128 stands for zero in the data rows.
Every row has a hidden score from 0 to 30. What is each row's score? 15 is about the middle. The score is a weighted sum of the row's numbers plus the product of two more (or one squared), each taken from its middle value.
[138 213 154 139 134 137  26 142  72 127 121 164 117 108 180 112 154 162
 126  95 137  97 116  92] 7
[100 169 105 152 121  89  37  65  87 162 137 159  80 150 144 140 193  46
 128 128 128 127 127 129] 6
[143 128 128 114 140 155 146 124 175 129 127 171 111  91 113 153 160 163
 135 116 119 195  97 154] 22
[120 136  92 164 156  73 141 121 125  87 150 100 148 127 110 136 129 104
 153 138 170  76 134  75] 20
[134 137 163 118 129 138 138  86 107 127  61 102 146 133 107 139 148 113
 142 148 153 172 123  79] 19
[136 118 128  90  75  79 145 149 142 146 144 169 156 172 120 187 186 132
 144 146 101 143 160 112] 14
[114 116 137  85 115 120 143 144 163 137 145  94 102  70 144  80 180 157
 125  71 103 176 111  81] 8
[141 129 145 123 131 137 107  96 131 127  11  97 163 141 107 134 146 125
 124 169 137 177 131  89] 11
[128 128  87 153 177 157 110 112 140 194 130 105  79 184 123 112 111 138
 137 127  84 141 121  81] 15
[125 112 128 104 146 148 147 128 153 153 131 100 115  78 125 144 169 140
 130  75 106 181 108 147] 11
[125 137  79 190  90  84 134 115 122  93 138 107  85 160 124 106 120 125
 111 159 176 117 112 127] 20
[121  96 166 170 124 132 136 148 158 142 151 193  77  78 140 109 144 131
 158 137  90 166 137  95] 19
[136 137  89 180 112 126 148 102 124 119 154 115 167 155 131  73 120 128
 128 128 128 127 127 129] 15
[100 192 111 162 113  96  41 191 129 170  90 157 103 140 159 139 181  43
 102 128 166 170 100  55] 6
[118 132 184 100 156 119 135 115 120 107 143 112 176 139 110  82 128 133
 101 124 161  71 107 169] 12
[130 102  94 148 147 104 120 131 153 176 146 102  89 155 138 150 103 153
 129 114  85 137 116 117] 14
[136 128 135  69 178 128 133 141 152 158 110 110 124  68 108 108 119 137
 193 121  96 146 194 141] 13
[103 109 129 188 120 155 121 148  49  87 121 177 122  94 145 106 151 166
 110  84 147 133 110  95] 21
[124 137  80 172 170 124 121 110 136 126 160 107 164 150 146 108 117 128
 128 128 128 127 127 129] 11
[147 150 150 126 148 124 131  89 115 153  58 109 140 108 117 175 181 111
 140 153 124 139 131 133] 10
[104 121 112 128 180  84 148 118 134 167 140 103 161 163 115 178  57 157
 135 128 128 127 127 129] 9
[119 188 145 136 123 140 153 162  65 105 131 171 119 121 133 130 126 132
 112 117 158 120 132 128] 19
[135 129  99 129 122 132 155 107 163  99 169  97 173 164 132 144 117 116
 138 128 128 127 127 129] 16
[113 134  92 180 146 163 127  96 116 113  39 111 134 126 151 170 133 123
 152 138 167  83 138  98] 20
[133 115  91 150  93 136 144 120 111  87 133 110 168 146 128 173 103 141
 126 136 170 114 137 176] 22
[111 106 147 174  90 177 132 136 147 173 129 164 160 165 146 104 148 135
 151 128 128 127 127 129] 19
[134 125 163  93 106 177 139  96  89 113  54 121 127 117 114 186 143 126
 140 143 159 163 142  90] 22
[140 142 155 126 175 172 112 101 127 107 141  98 184 154 110 167 130 136
 110 129 150  87 117 137] 15
[129 111 116 137 181 115 133 134 150 154 139 102  82 154 138 139  98 155
 142 127  99 160 133  94] 12
[119  94 132  94 116 145 146 122 159 158 125 171 109  81 135 148 178 132
 114 112 112 199 127 129] 11
[124 108 121 181 142 104 143 140  74 147 140 170  97 105 135 121 163 138
 119 133 136  86 110 174] 14
[128 135  83 163 104 169 124 107 113  89 152 107 164 147 140 123 114 120
 139 134 191 106 130 130] 21
[130 115 119 120 149 162 128 150 147 197 139 101 160 164 165 109  86 138
 129 150  97 143 136 152] 10
[130 130  91 190  82 136 129 121 146 120 138 115 165 139 122  76 105 126
 125 151 176  86 115 169] 20
[133 113  76 154 145 144 147 147 184 111 114 107 151  97 117 136 173 147
 116 173 108 178 204 106] 11
[115 127 170 143 128 128 153 119 133  98 135 103  99 128 129 128 128 128
 128 128 128 127 127 129] 16
[107 127 152 144  89  91 135 144  89 132 116 180 120  94 152 166 149 141
 123  95 137  98 125 154] 15
[138 120  94 119 171 138 121 157  58 126 122 183 119  80 128 143 164 152
  94  76  96  77  95  99] 15
[136 135 173 119 145  99 129  84 114 124 146 104 168 150 111 116 150 124
 142 112 153 178 133 143] 11
[135 129 161  91  88 167 120 110 116 106 152 113 175 153 110 131 137 134
 124 132 168  96 115 139] 18
[135  99 117 114 127 176 149 130  67 119 112 183 135  97 117  69 167  42
 109 164 129  73 109  70] 17
[125 113  84 121  70 138  42 156  62 127 126 172 163  79 154 165 138 164
 148 148 134 119 132 181] 13
[117 141  87 164 111 163 120 117 135 110 145 124 159 154 129 128 128 128
 128 128 128 127 127 129] 19
[116 119 108 163 180 117 124 108 160 155 124 104 114 160 117 111  81 158
 131  66  87 117 128  94] 18
[112 128 109 112 144 148 160 120 143 185 153  91 158 175 137 131  63 134
 142 145  85 144 134 132] 14
[109 201 121  79 127 180  46 178  70  93 122 166 158 109 178 117  86 149
 145  80 169 124 148 153] 13
[149 146 173 108  76  85 123 116 139 103 144  91  79 162 147 108 127 134
 134 121 174  86 134 137] 14
[ 34 118 118 105 158 150 132 130 144 173 146 108 119 171 113 166 124 159
 193 132  68 137 184 181] 17
[142 152 135 109 174  87 127 114 135 120 155 112 168 144 124 156 141 132
 124 159 162  78 103 129] 11
[120 118 130  96  94 128 127 125 180 163 143 171  86  60 123 127 185 134
 152 111 103 187 158  78] 12
[120 111 134 166 174 108 129 139  57 135 115 162 116 117 163  97 147 159
 112 124 128 127 127 129] 8
[145 126 166 102  87 155 140 131 117  95 130  99  78 131  97 156 114 132
 106 114 181 127 127 129] 24
[ 52 200 162 134 103 181 125 176 102 153  74 179  90 108 205  81 126  67
 182 101 132 148 159 170] 9
[103 110 125  98 119 158 136 125 166 141 136 161 112  83 127 148 170 142
 133  78 121 170 127 157] 12
[131 203 101 159  96 135  62 160  94 180 102 174  90 128 129 128 128 128
 128 128 128 127 127 129] 15
[145 195 131 112  91  70 129 167 105 145  95 166 169 150 144  77  76  71
 201 160  65  76 182 160] 14
[142 140 145  76 145 165 134 119 125  85 134 114  89 188 115 108 112 140
 105 133  85 144 126  77] 17
[135 106 101 120 119 153 154 146 178 119 125 109 134  76 117 136 189 138
 132  63  99 152 120 168] 12
[143 131  84 171 107 149 140 106 136 111 162 106 163 148 124 174 127 131
 125 144 173 117 121 171] 19
[134 116 158 117 169 148 126 101 127 118 145  97 168 131 116  92 139 107
 141 121 161  72 118 151] 13
[127 102 164 159 149 135 153 142 171 161 127 186  88  86 151  94 159 138
 155 135 122  76 109  88] 19
[134 151 162  79 133 101 124 116 138  90 148 102  97 164 131  79 127 119
 133 132 156 105 118 108] 15
[135 115 151 148 113 116 161 136  56 112 149 173 102 102 141 161 135 170
 128 119 151 110 121 113] 22
[142 219 127  92  89  91 135 162  56 118 110 164 122 109 118  98 154  59
 214 155 124 120 202  69] 27
[129 129 164  81 147 154 133 134 140 165 128 102 100 142 116 128 126 152
  92 116 172 132  90 102] 17
[120 110 117 132 134 148 130 144 154  98 141 108 147 170 131 128 115 145
 139 137  84 127 127 129] 19
[121 122 172 104 137  72 134 124 114 130  43 107 152 118 127 157 147 102
 107 134 134 161 125  87] 4
[133 146 158 103 102 138 129 111 118 111 131 106 102 129 104 123 142 129
 117 109 155  94 119 130] 18
[138 114  92 165 129 105 125 129 151  90 134  99  89 161 126 171 107 135
  97 157  92 143 119 118] 20
[116 120 132 182 158 154 137 139 156 162 131 171  82  88 161  86 154 150
 127 137 128  71 131  70] 14
[141 126 166 119 125 103 144 121 114 117  63 107 148 126 120 127 143 121
 119 150 146 127 127 129] 12
[127 204 170  80 161 132 142 155  82 109 150 174 100 126 150 142 124 136
 133 108 168 162 114 123] 22
[111 106 155 163  60 162  43 158  44 112 139 176  98  97 154 107 137 156
 145  95 141  98 144 152] 19
[134 123 123 128  79 132 139 134 166 144 130 108  92 186 133 105 180 134
 110 130 108 166 104  90] 14
[120 115 121 113 128 136 141 142 150 158 122 171  93  98 125 172 179 128
 128 128 128 127 127 129] 15
[127 107  85 110 111  69 136 125 166 153 151 177 117  81 122 195 180 163
  99 137 103 164  97 167] 10
[146 148 168 104  83 110 111 126 133 110 155 115  86 136  94 108 134 137
 118 144 128 127 127 129] 17
[137 156  60  76 167 115 128 109 111 115 140 103 148 135 113  84 109 125
 137 169 162  94 125 180] 12
[137 108 105 149  75  93 156  99 148  90  36 101 147 130 110 121 120 124
 152 141 168  91 141 183] 24
[134 124 159  71  84 153 136 106 137 106 148 119 168 161 128 149 129 117
 123 114 170 103 130 154] 17
[131 116 116 131 182 138 165 148  60 145 121 163 121  79 117 138 177 144
 112 142 132  91  97 107] 19
[115 112 157 178 134 136 141 142 171 146 139 167 170  77 121 112 149 154
 130 150 113 187 136  89] 17
[133  97 143 140 133 142  57 151  52 114 134 176 118 100 152 111 126 171
 114 178 142 121 104 100] 13
[138 116  94 138 172 112 149 141 152 173 145  95  98 153 129 144  89 122
 135 127  96 145 107  90] 12
[145 134 160 106  73  99 142 112 136 103 142 110  81 140 130 104 128 119
 110 130 163  84 105 137] 16
[129 152  83 168 141 140 142 150 126  68 132  96  85 163 130 120 123 131
 146  93 192 115 125 131] 29
[143 193 156 132 120 135 140 169  81 125 133 174 100 110 140 159 122 141
 115 154 149 114 111 114] 19
[117 117 122 108  69 102 150 137 159 154 150 169 170 175 132 128 128 128
 128 128 128 127 127 129] 18
[155 119 178  83 135 152 129 120 145 164 139  97  98 152 121  96 111 133
 111 107  82 135 100  96] 12
[142 212 132 119 149 171  22 148  90 174 106 173 153 132 147  64 121  69
  97 145 146 162 207 119] 2
[126 123 128 112 151 158 154 131 129 198 151 100 155 128 129 128 128 128
 128 128 128 127 127 129] 11
[145 155 157 143  78 142 115 115  84 146  69 109 134 121 138 122 179  98
 142 159 148 154 119 113] 14
[158 123  73 174 181 132 123 105 121 118 164 134 148 136 132  88 137 125
 126 162 156  84 130 154] 13
[123 126  90 178  84 183 139  98 126  98 142  98 155 144 130 135 120 155
 138 131 169 107 118 148] 21
[114 132 150  85 166 114 117 102 122 110 146 109 153 124 128 112 142 116
 131 124 172  72 127 129] 10
[126 150 192  86 133 107 131 119 116  62 149 102  78 147 113 173  99 126
 111 108 181 119 131  86] 18
[134 143  86 111 126  80 134 114 157 161 151 165 102  86 133 117  69 133
 123  93 107 197 125 164] 13
[ 12 129 133 112 172 119 139 137 147 170 138  98 119  79 103 141 115 152
 204 161  58 140 190 161] 8
[134 134 178 103 127 119 142 109 108 106  43 115 160 130 122 136 123 127
 134 136 158  56 121 186] 17
[139 136 196  89 120  72 130 110 115  91 134 111 110 140 121  93 121 145
 113  98 177 103 135 117] 13
[135 119 162 161  92  86 141 151  63 120 102 185  80  95 145  83 136 134
 127 162 108 105 135 137] 14
[138 140 112 166 177 110 133 107 133 112 178 119 160 133 132 128 128 128
 128 128 128 127 127 129] 11
[122 203 119 147 134 104  36 179  84 161 110 160 101 131 146 109 174  57
 103 115  90  78 125 183] 13
[116  96 132  96 166 167 156 147 179 137 136 186 113  85 150 117 143 141
 115  96 102  80 119 164] 12
[124 131 123  92 103 103 131 129 152 175 133 109  96 174 153 106  84 142
 134  99  93 173 119  82] 11
[124 103 125  94 143 117 132 140  71 139 121 170  92  72 131 127 143 136
 102 174 110  74 107 162] 10
[141 118 158 101 103 143 125 123 136  79 145 101  89 157 119 143 136 126
 107 128 128 127 127 129] 18
[130 104 151 164 113 113  33 128  57 121 138 171 113 110 146 127 147 145
 105 177 128 118 115 118] 10
[128 112 124  75 127 126 153 115 153 157 139 177 106  65 123  75 168 140
 116 104 103 174 116 185] 5
[120  96 121 109  86 122 134 156  65 116  91 173 113  85 133 157 149 154
  95  88 131 100 105 108] 18
[116 121 125 102 148 126 131 148 172 149 143 171  97  94 141 147 186 126
 116 112 104 186 126 174] 8
[130 155 139 128  95 100 129 119 101 127  49 121 152 126 103  88 163 122
 132 150 139 165 126 103] 16
[131 106 119 103 117 105 145 135 144 158 140  99  98  62 141 138  76 126
 137  86 112 157 118  94] 13
[150 123  81 150 177 173 153 113 165 188 134  97  88 177 116  96  97 149
 131 135  69 141 118  93] 17
[142 125  67  87  85 180 131 116 132 112 132 120  82 135 122 145 121 126
 132 118 161 127 127 129] 23
[116 139 166 110 160 131 131 102 121 119 151 109 159 125 101  85 153 115
 116 121 147  59 139 179] 9
[167 140 147  83  99 146 125 126 129  96 144 117  95 148 131 108 141 114
  96 186 183 101 114 121] 17
[136 103 141 115  92  98 139 122 148 186 147 109 176 159 147 183 184 128
 128 128 128 127 127 129] 7
[ 45 110 147  85 121  91 129 142 141 144 121 183 148 103 105 132  83  45
 195  97 107 165 177 109] 26
[129 124 133  97 184 172 145 144 163 161 155 183 158 152 176 106 189 127
 161 152 115 158 127 129] 8
[118 143 184 117 137  94 142  98 115 126  42 102 150 138 102 131 141 114
 137 116 145 185 151  85] 11
[116 105 150 131  69  99 147 158  60 130 141 164  99 114 157 100 154 144
 119 115 139 118 110 148] 13
[130  94 144 151 102  73  46 145  70 126 129 188 107 118 148 168 146 156
 141  97 108 111 119 155] 16
[120 122 106 121 140  98 129 126 151  76 152 111 161 151 129 104  93 111
 113 157 128 127 127 129] 15
[ 19 112 148  94 178 152 127 135 154 165 138 107 128  65  90 116 101 152
 187 127  87 157 197 134] 13
[125 111 186 172 117 123 124 131 140 117 130  90 124  76 114 188  75 142
  98 172 106 160 214 105] 16
[117 136  79 179 190 129 120 114 141 125 136 106 152 145 132 101 119 115
 128 128 128 127 127 129] 13
[130 117 133 117 193 101 148 122 158 174 145 118 162 174 147 128 128 128
 128 128 128 127 127 129] 7
[127 119 103 144 138 172 136 112 132  96 155 115 172 165 137 118 114 124
 130 126  77 136 132 134] 19
[151  99 159 137 135 145 144 147 173 144 140 172 128  90 115  66  83 153
 198 152  99 177 215 117] 24
[135 108 123  94 115 130 156 143 152 160 121 178  93  79 135 120 128 128
 128 128 128 127 127 129] 17
[115 147 173  91  96  90 141 118 131  88 141 107  90 147  93  75 104 131
  94 107 169 115 107 124] 19
[144 121 169  83 109 147 102 120 149  74 122  95 105 151 111 131 119 161
 116 134 170 125 107  67] 24
[109 223 167 133 154 185  45 163  87  83 115 164 103 106 141  94 102  56
 118 119 161 129 106  88] 17
[120 138 157 139 108 106 107 107 118 139  59 107 164 122  96 193 173 129
 135 174 131 154 132  86] 12
[132 126 165  96  90 113 126 101 136  96 145 112  82 142 111  82 122 130
 122 100 172 102 107 118] 21
[147 105 159 163 130 153 125 127 179 146 105 102 130  74 130 164  60 146
 106  89  80 181 187 109] 19
[139 138 138 141 106  90 116  99 114 135  42 110 165 120 101 153 176 109
 128 138 143 172 116 129] 12
[130 108 125 121 190 183 134 136 150 173 137 105 163 178 138  83 215 145
 150 155 103 145 104 126] 8
[123 114  78 166 146  62 131 114 141  83 121 107  78 128 129 128 128 128
 128 128 128 127 127 129] 17
[124 146 102 160 112 139 116 117 110  87 154 101 157 149 146 165  88 132
 123 149 163 118 115 160] 17
[131 116  95 143 128 160 146 118 148  85 136  95 158 147 133 148  80 103
 132 147  74 109 126 135] 26
[136 128 168 178  82  79 112 122 136 169 139 112 111  72 121 167 116 157
 111  85  90 154 103 165] 13
[133 106  98 158  85 175 136 159  53 123  97 108 132  89 109  58 128 128
 128 128 128 127 127 129] 21
[135  95 121  96 106 172 142 145  80 122 107 172 129 115 138  96 158  53
 101  81 141 107  83  91] 21
[138 135 172 100  81 103 124 117 116 102 155 108  88 149 113 133 147 141
 111 138 171 102 137 149] 15
[127 112 155 113  96 173 105 129 117 103 147 106  88 169 132 137 113 136
 114 122 177  82 121 140] 22
[119 100 131  72 178  94 139 143  60 139 133 191 111 128 129 128 128 128
 128 128 128 127 127 129] 13
[150 143 157 112 167 186 129 113 113 119 147 102 159 150 115 184 141 136
 127 160 144  67 118 157] 15
[130 117 115 141 182 114 155 141 161 122 117 107 124  88 119 125 151 146
 115 159 101 170 104 109] 11
[114  90 123  69 161  94 140 137  61 139 114 162 116  87 128 102 170 146
 116 108 113  86 116 145] 8
[113 118 174 157 134 100 142 146 164 151 138 169 159  81 158 120 125 146
 139 172 128  84 127 129] 11
[123 228 162 165  88 102  47 163  99 168 105 164 139 114 129  95 118  49
  96 169 136 147 219 151] 8
[110 101 122 111 107 150 142 131 145 170 149 173 105  80 118  98 167 123
 128 128 128 127 127 129] 11
[132 108 131 189 103  91 136 134 129 155 150 168 146  71 129 128 128 128
 128 128 128 127 127 129] 15
[139 114  84 159 120  91 136 117 143  82 126 110  88 148 136  82 128 128
 128 128 128 127 127 129] 17
[100 134 163 100  97 175 148 141 147 112 136 116  82 124 112 112 126 128
 130 119 189 100 120 139] 24
[146 119 162  92  88 104 119 142 143  99 142  91 100 150 109  99 117 114
 129 136 157 113 123 113] 19
[132 134 162  78 156 182 145 117 151 157 132 108 106 162 106  79  88 134
  99 110 177 124 100 163] 20
[141 132 169  77 108  74 130 130 142  79 146 110  92 137 124 109 116 132
 121 128 128 127 127 129] 13
[152 133 152 136 102 101 124  99 105 123  30 116 148 110 126 164 158 135
 135 123 148 157 140  87] 13
[145 148 166 112 121  78 124 119 111 134  29 112 153 129 143 158 162 126
 152 149 167 156 126  91] 12
[142 212  99 170 154 141 149 158  83 106  98 178 157 120 147  74 167  64
 106  77 148 127 127 129] 15
[151 122 178 176 132  68 127 120 137 102 158 100  85 166 122 117 121 124
 128 128 128 127 127 129] 14
[131 132  80 167 121 121 137 148 172 142 125 105 111  85 130 174  89 154
 103  78 121 152 205 121] 18
[132 103 161 170 107 101 150 152  35 114 139 179 126  86 124 155 162 136
 137  88 140 100 115 130] 21
[148 141  73 170  86 151 145 100 122  92 150 120 174 137 122 136 122 144
 128 120 169  97 110 140] 23
[102 196  83 145 147 168  40 152 100  95 121 161 139 132 195 125  76  59
 116  93 172  72 117 174] 22
[149 116 154  77  75  83 126 126 131 103 150 123 162 133 123 126 137 120
 128 128 128 127 127 129] 13
[117 196 139 110 178 145  60 185 110 172 122 159 118 149 176 164 179  46
 121 154  99 112 141 163] 6
[128  92 118 182 155  84 137 153  66 145 142 188  99  89 131 105 162 126
 111 115 124  78 131 144] 14
[113 111 142 164 144 108 128 167 154 156 153 168  73  81 138  98 142 124
 151 133 124  75 121  73] 20
[164 110 141 104 109 160 129 138 147  74 143 104 105 158 102 178 117 154
  99 162 180  96 100 112] 26
[120 121  93 146 107 166 135 119 141 107 143 106 160 162 138 144 106 124
 131 152  98 115 129 131] 20
[143 151 174 101 123 153 133 101 124 144  50 108 147 110 103  98 156  93
 155 142 138 169 127 114] 18
[135  99 133  75 145 180 127 139 155 152 142 187 102  94 125 106 169 135
 119  68 106  88 109 151] 13
[136 134  89 139 141 166 143 116 120  83 173 109  78 165 139  94 130 134
 145  85  83 118 116 126] 16
[122 135  93 168  77  88 116 122 120 114  38  90 166 134 129  91 139 103
 125 123 184  67 129 162] 17
[125 141 100 179 173 119 127 118 132 104 143 113 152 125 136 121 114 128
 125 123 180  91 139 168] 15
[148 123  99 142 117 189 146 122 127 104 148  98 162 159 119 120 100 124
 134 149  81 118 127 128] 20
[128 145  74 172 169  97 120 121 142 127 157 112 163 135 119 130 118 117
 130 140 175  83 120 167] 15
[133 133 156  97 212 154  98 105 144  94 133 109 174 149 120 144 114 115
 135 146 174  87 115 138] 15
[140 112 139  91 171 127 129 104 121 107 157 105 161 144 116 102 127 114
 130 146 162  78 131 181] 12
[132 116 121 169 126 178 144 123 139  84 127 113 163 150 127 110  83 120
 152 124  70 122 105 112] 25
[138 117 180  81 186 106 126 109 145 104 169 106 164 133 111  97 135 123
 148 140 165 127 127 129] 15
[150 121 134  99 122 168 133 110 138  72 146 111 103 162  98 127 125 143
 106 128 128 127 127 129] 22
[138 129 155  71 140 133 139 118 142 166 112 103 106 167 132 132 112 122
 128 128 128 127 127 129] 13
[121  94 154 167 177 154 145 157 157 125 124 171 175  92 129 128 128 128
 128 128 128 127 127 129] 19
[120 139 167 121 143  82 117 103 124 125  41 124 151 122 132 170 147 127
 139 155 151 175 153  85] 8
[143 123 166 102 183 148 136  98 137 129 153 109 159 127 117 177 127 127
 120 147 159  84 117 179] 13
[123 136 104 142 120 169 148 117 130  81 143 113 167 145 160 147 107 139
 145 142  78 116 133 145] 16
[118 141 111  92 170  68 116 145 148  80 136 108  87 168 126  65  98 142
 147 131  98 134 122 136] 13
[ 99  94 170 106 160 129 144 143  46 140 136 176 170  77 161  79 128 141
 137 130 130  97 127  83] 11
[127 144 108 125 108 155 134 124 123  86 150 102 156 171 120 161  89 143
 142 176 100 108 132 146] 20
[134 130 176  70  84 163 114 123 118 102 131 112 166 148 111 144 153 116
 145 127 177  74 126 165] 17
[133  95  96 130 167 109 153 145  44 112 115 174 124  89 136 168 154 154
 102  62 120  80 101 113] 16
[106  99 175 131 114  95  50 123  67 114 130 167 106 102 143 134 131 144
 134  93 130 119 129 135] 15
[109 210 146 153 124 114  38 165  76 104 114 165  95 110 145 175 108 148
 120 151 149 120 111 135] 9
[114  94 133  83 129 155  40 138  74 123 124 182 117 123 126 180 154 156
 131 160 149 109 124  82] 18
[157 130 171 177 157 155 134 136 142 178 146 110 103 159 111  90 108 128
 128 128 128 127 127 129] 16
[147 113 162 188 106  74 128 111 136 112 149 110 179 157 111 116 111 126
 115 132 172 127 118 127] 12
[126 134 172 106 156 106 133 114 121 114 162 112 163 128 129 121 127 105
 120 144 152  79 134 182] 9
[121 122 123 124 155 180 144 120 147 170 125 113 165 126 143 104  89 142
 128 128 128 127 127 129] 14
[ 96 213  89 166 168 109  22 159  63  95 133 168 110 109 179 141 106 144
 156 127 146 164 118 135] 7
[126 109 110 127  99  75 146 142 163 149 125 169 106  81 111 145 161 143
  99 128  95 171 110 169] 14
[114 125 128 147 189 167 139 137  49 155 138 186 108  88 164 111 175 154
 122 102 127 102 104 130] 11
[144 127 105 198 108 167 140 111 135  93 124 115  92 141 138 121 126 137
 121  97 165 101 128 127] 24
[139 145 172  87 133  89 123  91 110 134 142 103 161 122 106 135 151 117
 149 114 152 127 127 129] 12
[126 121 139 109  97 118 151 127 147 169 124 172  92  90 127  97 183 128
 128 128 128 127 127 129] 10
[118 110 124 189 188 170 132 130  59 116 118 186 100  74 129 128 128 128
 128 128 128 127 127 129] 20
[133 123 162 105 124 102 131 121 132 128 172 117 164 110 119 118 123 124
 128 142 155 177 123 194] 10
[121 108  84 149  94 174 139 124 159 156 109 117 112  77 109 163 109 130
 140  90  98 143 105 148] 25
[127 124  88  93 159  83 154 114 169 142 133 162 125  87 129  84 173 128
 128 128 128 127 127 129] 8
[125 113 139 104 109 108 134 140 161 158 123 170 167  85 119 106 177 130
 151 128 108 150 124  84] 17
[125 115 155 106 113 109 138 117 133  94 135 109 108 140 118  98 132 128
 128 128 128 127 127 129] 15
[132 199 162 154  90 180  34 153  75  90 121 176 119 130 170 146 106  38
 118 131 156 182 113 101] 14
[136 127  81 176 150 124 138 115 147 171 136  93  98 162 106 159  95 114
 112 125  84 134 100  98] 18
[127 115 118 116 136  95 123 132 152 198 151 102 165 147 125 108  88 138
 107 165 128 127 127 129] 5
[143 109  82 167 132 142 121 121 175 141 106 104 130  83  95 178 205 159
 102 159  74 171 217  93] 10
[115 116 155  97  89 101 136 160 155 167 147 175 161 165 127 183 161 122
 137 161 101 174 128 109] 14
[131 109  93 102 162 140 153 133  67 130 120 172 120 105 116 117 170 178
 105  98 126  81 216  93] 13
